The rows below fall into families. The same turns and mirrors carry the whole set onto itself and the rows of a family onto each other. For each named row, which other rows are in its family? Write them in the order they are listed.
These 15 rows form 5 families of 3 rows each.
H: [ -7.4  -5.2 -16.6 -15.0  -8.8 -23.0   8.2 -16.1 -28.0  10.7 -12.4]
D: [  6.6 -11.3  16.2  13.5   0.9  27.3   1.7 -15.1  -0.2 -42.6  13.1]
E: [ -5.9 -23.8 -26.9  -5.4  -7.9  -3.2  10.0  -2.7 -16.6  22.9 -15.4]
R: [ 6.5 52.5 15.3 -1.9 14.6 14.4 -7.6  3.3  2.6  4.8 -9.2]
W: [ 19.9 -19.1  -0.5   1.6  15.5   7.8 -29.1 -10.2   0.9 -33.8  22.2]
J: [ 14.8 -17.2  -6.3  11.2  15.7  21.0  -4.3 -19.1   7.9 -36.8  11.5]
B: [  0.6  40.4  20.6 -11.3  27.3   9.1 -13.7  -6.2  13.8  21.2  -6.0]
Y: [ -7.6  30.7   8.5 -17.5  26.4   3.4 -25.0   0.5  15.3  14.0 -19.9]
L: [ 20.4  -5.8   6.7  23.6  10.0  17.3   7.7 -15.7   5.3 -40.6  12.1]
M: [  4.9  -7.7  22.6  19.5  -8.4   8.3 -27.6 -23.2  -0.6 -34.5  12.8]
Z: [-23.4 -18.2 -19.4  -7.0   6.4  -7.0   6.6  -7.9 -25.7  22.6  -3.6]
C: [ 14.8  39.8   8.8  -0.3  28.1  14.7 -20.1   2.3  -4.3   3.6 -24.4]
V: [-19.1 -24.7 -28.8 -10.9  12.3   2.2   8.6   0.4 -11.2  18.3  -9.7]
G: [ -6.1  46.9  13.9  -9.6  11.4  15.9 -13.6 -13.4   3.9  19.6   5.8]
X: [ -1.1 -26.7 -11.9   9.1  -5.1 -24.0   6.2   4.1  -8.5   4.7 -21.2]

Same family as J: R, Z
Same family as V: L, G
Same family as D: E, B

